In the rows, zero is written as 128.
Turns in one plane each, and the order they were made in; the first pair answered
Doso (before => after):
[151 137 120 157 139 152 124 145] => [159 122 119 147 135 157 147 139]
[ 96 150 119  69 105 102 134 130] => [ 90 162 123  87 113  98 118 137]
[117 167 131 110 117 111 142 123] => [116 170 132 114 112 108 142 127]
mari (before => after):
[121 153 133 132 127 126 128 144] => [117 124 151 131 116 116 127 135]
[150 124 102 162 141 144 149 137] => [148  83 129 154 128 134 150 120]
[135 120 131 148 131 136 115 132] => [131 109 131 129 128 128 114 113]
firo (before => after):
[103 137  94 122 132 143  88  84] => [115  98 105 103 117 139 121  68]
[140 104 116 135 139 142 105 103] => [141  93 131 130 130 139 122 110]
[126 155 110  70 115 121 140 105] => [129 145 123  73 110 110 149 114]
Then:
Each pair is 2 to 3 turns apart.
[128 144 107  94 104 136 146 105] => [111 165 103 107 113 135 106 111]
Doso Doso
[131  84 132 102 118 138 131  99] => [136 168 127 138 131 138 139 171]
firo mari mari
[125 126 155 176 118 132 123 174] => [146 101  86 154 144 171 129 106]
firo firo firo
[137 175  99 135 143 134 115 139] => [149 107 131 103 113 128 172 122]
firo firo firo
[132 165  76 115 142 138 135 115] => [150 146 108 113 126 133 185 143]
firo firo mari
[152 106  96 130 138 151 166 114] => [155  94 115 144 134 150 166 121]
mari mari
[131 169 116 157 157 144  85 133] => [149 101 105 116 143 156 136  83]
firo firo
[135 122  72 109 141 160 141  63] => [146 143 141 209 149 158 102 128]
Doso Doso mari
[125 101  98 105 139 136 121  79] => [138 131  89  95 132 139 167 111]
firo mari firo
[139 132 125 168 141 127  94 123] => [160 100 132 149 126 135 158 126]
Doso Doso Doso
[137 128 137 134 121 130 147 146] => [131 112 146 139 118 130 130 134]
firo firo mari
[100  83 151 133 128 111  58  73] => [160 148 158 209 154 140 123 177]
mari mari Doso
[150 114 151 158 133 135 151 151] => [144 143 129 168 146 142 125 146]
firo firo
[122 132 146 163 128 126  96 114] => [133 137 116 147 139 138 111  93]
firo firo mari
[106 143 176 126  96  97 129 171] => [123 140  71 113 137 148 109  80]
firo firo firo
[142 123 106 101 121 141 172 108] => [136 138 120 102 112 130 178 138]
firo mari
[134 159  80 133 151 152 114 122] => [149  94 119  99 121 144 172 108]
firo firo
[129 161 130 165 142 132 108 168] => [114 123 143 155 139 126  71 128]
mari firo firo
[121 119 159 106 107 100 136 125] => [135 177 118 134 136 120 123 144]
mari mari firo
